500 stands for zero in the data rows.
Here are some numbered points:
[451 585 506 555 576 349 440 645 301 531 445 703 648 520 485 704 302 437 514 325 591 635 359 624 447 871 381 438 557 336 703 577 341 408 308 331 405 335 807 538 750 730 466 539 496 281 742 570 519 553 618 420 465 473 370 339 321 787 558] 0
[446 515 411 561 422 529 458 568 577 523 423 577 519 455 453 377 438 453 464 583 522 537 375 511 449 461 445 494 431 581 931 464 291 699 453 408 412 541 999 443 774 557 319 381 589 417 584 401 564 598 582 417 420 498 654 402 356 462 524] 1
[388 507 470 533 591 371 490 601 495 550 444 667 558 498 553 465 343 511 349 386 616 468 394 598 486 458 403 422 509 389 517 584 408 379 304 439 358 492 364 564 645 570 429 528 372 301 548 335 472 621 557 434 445 420 475 476 335 526 409] 2
[476 383 603 405 606 473 554 344 405 522 663 423 442 445 610 378 440 452 701 481 582 594 566 401 503 334 449 577 674 481 325 553 672 403 349 399 460 497 438 509 516 438 369 402 515 363 419 491 452 522 488 556 621 534 332 587 478 516 592] 3
[539 414 506 521 460 403 539 385 421 437 447 371 467 478 433 380 437 568 361 406 488 416 564 496 551 512 435 461 432 407 351 404 385 416 564 459 577 525 541 462 353 473 771 458 541 357 399 822 464 588 483 511 475 391 328 469 555 675 482] 4
[508 604 507 520 498 353 473 566 318 539 461 443 633 610 398 605 310 496 401 346 526 464 404 496 508 872 398 430 452 344 484 494 373 367 480 468 444 400 604 554 490 596 933 432 392 331 515 537 496 549 548 456 424 447 358 402 398 536 568] 5
[447 415 429 480 481 415 523 409 900 441 446 428 485 487 603 302 373 685 413 538 506 475 549 541 638 341 407 487 463 430 384 443 345 462 408 498 667 508 470 538 363 446 347 467 540 296 448 636 430 534 515 513 521 378 350 565 463 608 456] 6
[594 509 344 495 375 434 464 527 477 392 431 345 440 468 364 373 665 446 438 492 405 362 460 449 499 426 429 433 377 892 427 359 516 607 559 573 473 689 439 484 299 457 437 340 447 931 416 541 514 448 438 505 395 483 618 570 932 408 503] 7
[605 500 375 496 459 342 487 492 471 418 453 498 436 456 446 406 469 531 297 389 511 468 723 502 531 596 508 486 427 450 372 422 364 461 488 526 723 606 367 485 362 439 627 403 537 446 437 583 454 616 472 516 451 436 361 546 734 663 463] 8
[651 701 418 517 435 360 450 518 339 483 433 663 503 551 338 831 456 467 335 314 414 425 412 483 557 999 472 401 459 530 403 455 589 436 702 719 739 372 400 518 327 547 649 347 371 999 446 468 489 393 464 440 412 558 399 427 970 445 999] 9
[623 570 308 614 344 646 471 490 480 461 369 535 474 373 349 429 999 414 293 756 419 371 491 438 379 356 964 609 340 685 476 430 318 999 931 620 423 970 455 365 705 411 466 399 544 999 600 357 679 412 409 476 389 477 999 542 489 329 493] 10
[471 391 378 563 385 892 500 392 621 491 402 436 464 392 458 436 593 515 434 811 433 433 428 546 418 310 598 585 443 495 532 439 293 972 715 385 440 544 679 377 591 493 370 678 613 570 521 600 579 508 460 458 446 432 628 486 329 381 440] 11
[431 772 505 573 486 448 410 999 379 757 472 662 605 599 399 708 287 521 585 427 566 549 282 554 358 780 498 442 602 361 999 768 320 603 561 391 360 378 585 485 834 770 556 557 361 364 999 368 649 514 610 366 382 531 526 360 271 537 717] 12
[484 406 455 485 495 452 505 400 651 436 472 407 475 479 564 319 377 542 417 439 518 494 535 550 587 414 414 503 466 435 370 445 350 446 370 424 671 484 498 506 352 460 366 474 545 332 486 710 443 635 524 498 517 380 299 498 505 595 410] 13
[468 405 415 477 488 449 513 395 513 440 442 423 481 447 565 347 369 542 421 445 531 465 529 556 550 409 436 490 485 438 360 441 390 476 421 418 650 526 557 488 367 460 494 498 531 331 476 693 447 654 512 496 561 362 356 501 466 582 550] 14
[419 364 517 491 587 455 596 320 651 509 551 458 506 499 669 523 448 597 514 518 601 737 762 424 536 321 388 602 617 487 472 601 555 398 317 568 502 438 607 508 463 439 553 380 550 299 378 380 399 453 522 525 629 533 377 556 363 472 408] 15
[559 472 375 535 371 478 470 503 506 406 436 362 418 438 384 350 647 433 444 519 428 384 426 473 472 408 470 463 392 909 464 362 424 718 595 502 460 715 501 435 345 450 396 362 542 759 438 536 550 514 448 482 412 473 637 524 839 435 492] 16
[474 375 999 369 730 545 573 328 482 508 774 593 383 549 604 378 358 482 744 620 579 699 762 419 557 384 418 586 567 472 417 455 657 338 349 366 361 401 428 604 473 411 293 442 581 379 372 320 442 419 492 619 694 592 316 535 405 468 357] 17
[462 858 602 511 538 483 442 999 341 704 442 579 739 681 373 609 292 705 385 391 475 443 336 482 524 732 427 399 475 329 652 724 318 420 681 653 480 408 359 595 416 636 440 349 351 404 520 300 504 460 548 435 466 401 506 388 386 881 878] 18
Which point above is nearest to each new point by angle? Its number follows each.
[461 446 437 528 383 701 511 390 605 462 457 426 463 460 583 348 570 457 563 687 434 435 386 554 463 265 610 530 442 545 471 437 281 596 583 530 636 523 905 450 569 505 406 898 673 416 577 693 549 517 469 484 465 401 623 467 401 339 436] --> 11
[441 344 597 463 698 527 613 298 596 503 635 480 529 542 707 442 467 536 563 473 605 801 713 368 504 308 377 727 689 512 486 706 725 336 268 654 537 391 509 533 412 439 667 313 532 369 382 353 396 428 528 528 648 573 337 525 375 398 384] --> 15
[573 442 580 359 568 358 546 283 503 451 538 612 425 570 515 417 421 503 495 510 509 527 643 369 676 671 394 453 444 584 346 403 999 322 460 590 407 423 413 712 370 366 433 321 434 650 332 320 432 356 453 609 547 633 429 542 653 333 556] --> 17
[463 411 437 505 408 667 511 451 668 454 481 395 457 455 572 334 516 480 438 652 454 431 411 529 473 274 527 494 448 449 441 463 310 614 479 566 602 591 564 433 445 456 417 611 623 405 579 536 523 522 464 497 460 383 600 523 420 428 490] --> 11
[601 476 501 520 376 493 485 340 460 429 407 386 490 500 370 498 773 544 342 557 386 390 397 518 411 408 722 431 404 462 528 379 337 511 937 562 511 703 411 459 349 417 390 693 457 629 337 492 519 414 505 529 388 367 398 519 573 434 390] --> 10
[467 392 744 397 636 491 563 327 477 488 664 520 398 517 597 323 367 495 629 536 584 562 638 433 576 360 431 553 560 469 389 478 581 374 337 445 420 465 432 598 453 395 307 403 573 355 403 336 446 471 496 589 635 481 373 543 456 454 432] --> 17
[497 378 727 414 631 552 544 344 394 498 679 505 389 461 588 364 391 471 647 584 510 560 650 479 520 396 486 598 594 487 405 459 498 406 345 393 443 416 569 551 457 470 315 531 581 366 425 433 461 519 506 568 666 509 319 513 444 486 507] --> 17
[509 590 654 414 697 371 507 382 573 514 518 778 465 598 473 553 434 423 484 442 525 492 542 395 607 672 402 432 516 560 388 509 999 311 251 468 344 379 305 692 397 448 310 389 411 495 377 273 452 322 466 548 526 661 394 552 605 385 332] --> 17
[474 402 718 391 620 557 538 371 614 502 645 477 414 514 578 377 367 500 590 612 539 570 669 464 567 352 408 534 557 448 375 474 541 401 294 398 443 431 439 520 379 443 309 491 556 312 436 437 439 431 489 598 687 492 326 586 462 542 398] --> 17
[465 409 442 499 426 502 523 415 990 442 440 425 428 468 516 288 434 560 396 632 506 505 503 469 540 351 438 499 419 560 519 425 333 587 442 471 536 683 469 466 360 403 332 388 638 440 463 412 471 589 517 487 433 401 445 559 493 507 389] --> 6
[444 435 436 519 365 854 503 395 708 461 458 492 463 506 609 326 589 442 491 760 462 436 377 499 465 249 566 522 386 505 516 440 266 605 726 654 539 621 717 407 569 439 448 603 664 462 590 603 572 508 456 487 440 415 879 478 357 294 409] --> 11
[463 702 530 525 414 871 391 724 446 632 486 589 601 534 400 762 416 596 409 573 389 518 275 827 358 342 942 462 596 383 999 684 241 815 891 588 509 457 397 478 562 588 258 927 366 717 639 307 590 429 604 431 430 365 536 424 354 517 610] --> 12
[539 427 465 540 396 406 537 422 475 426 394 366 453 448 387 377 547 494 372 546 453 400 509 425 507 491 471 446 366 581 448 354 401 528 791 496 422 768 682 431 390 436 597 381 621 406 350 453 504 538 472 493 426 420 534 481 601 490 479] --> 16
[491 530 485 451 555 560 441 567 444 525 454 503 614 544 513 453 306 530 431 427 489 541 401 567 532 563 405 489 506 386 472 551 316 433 421 410 571 384 488 550 402 607 350 479 408 376 588 537 462 658 569 450 549 393 316 421 383 641 618] --> 0
[619 624 392 559 468 333 470 499 471 470 438 641 470 523 345 581 586 435 295 315 430 362 365 478 546 999 490 390 458 578 326 455 691 385 354 681 520 368 332 499 332 517 929 364 363 999 458 523 489 390 452 460 392 602 399 458 999 428 575] --> 9
[706 572 349 477 462 363 459 518 404 426 460 497 457 430 400 374 540 463 291 369 493 383 640 488 473 654 581 508 432 519 303 438 414 459 445 554 820 589 372 456 350 446 821 365 517 570 540 733 475 598 451 519 510 402 349 508 886 724 605] --> 8
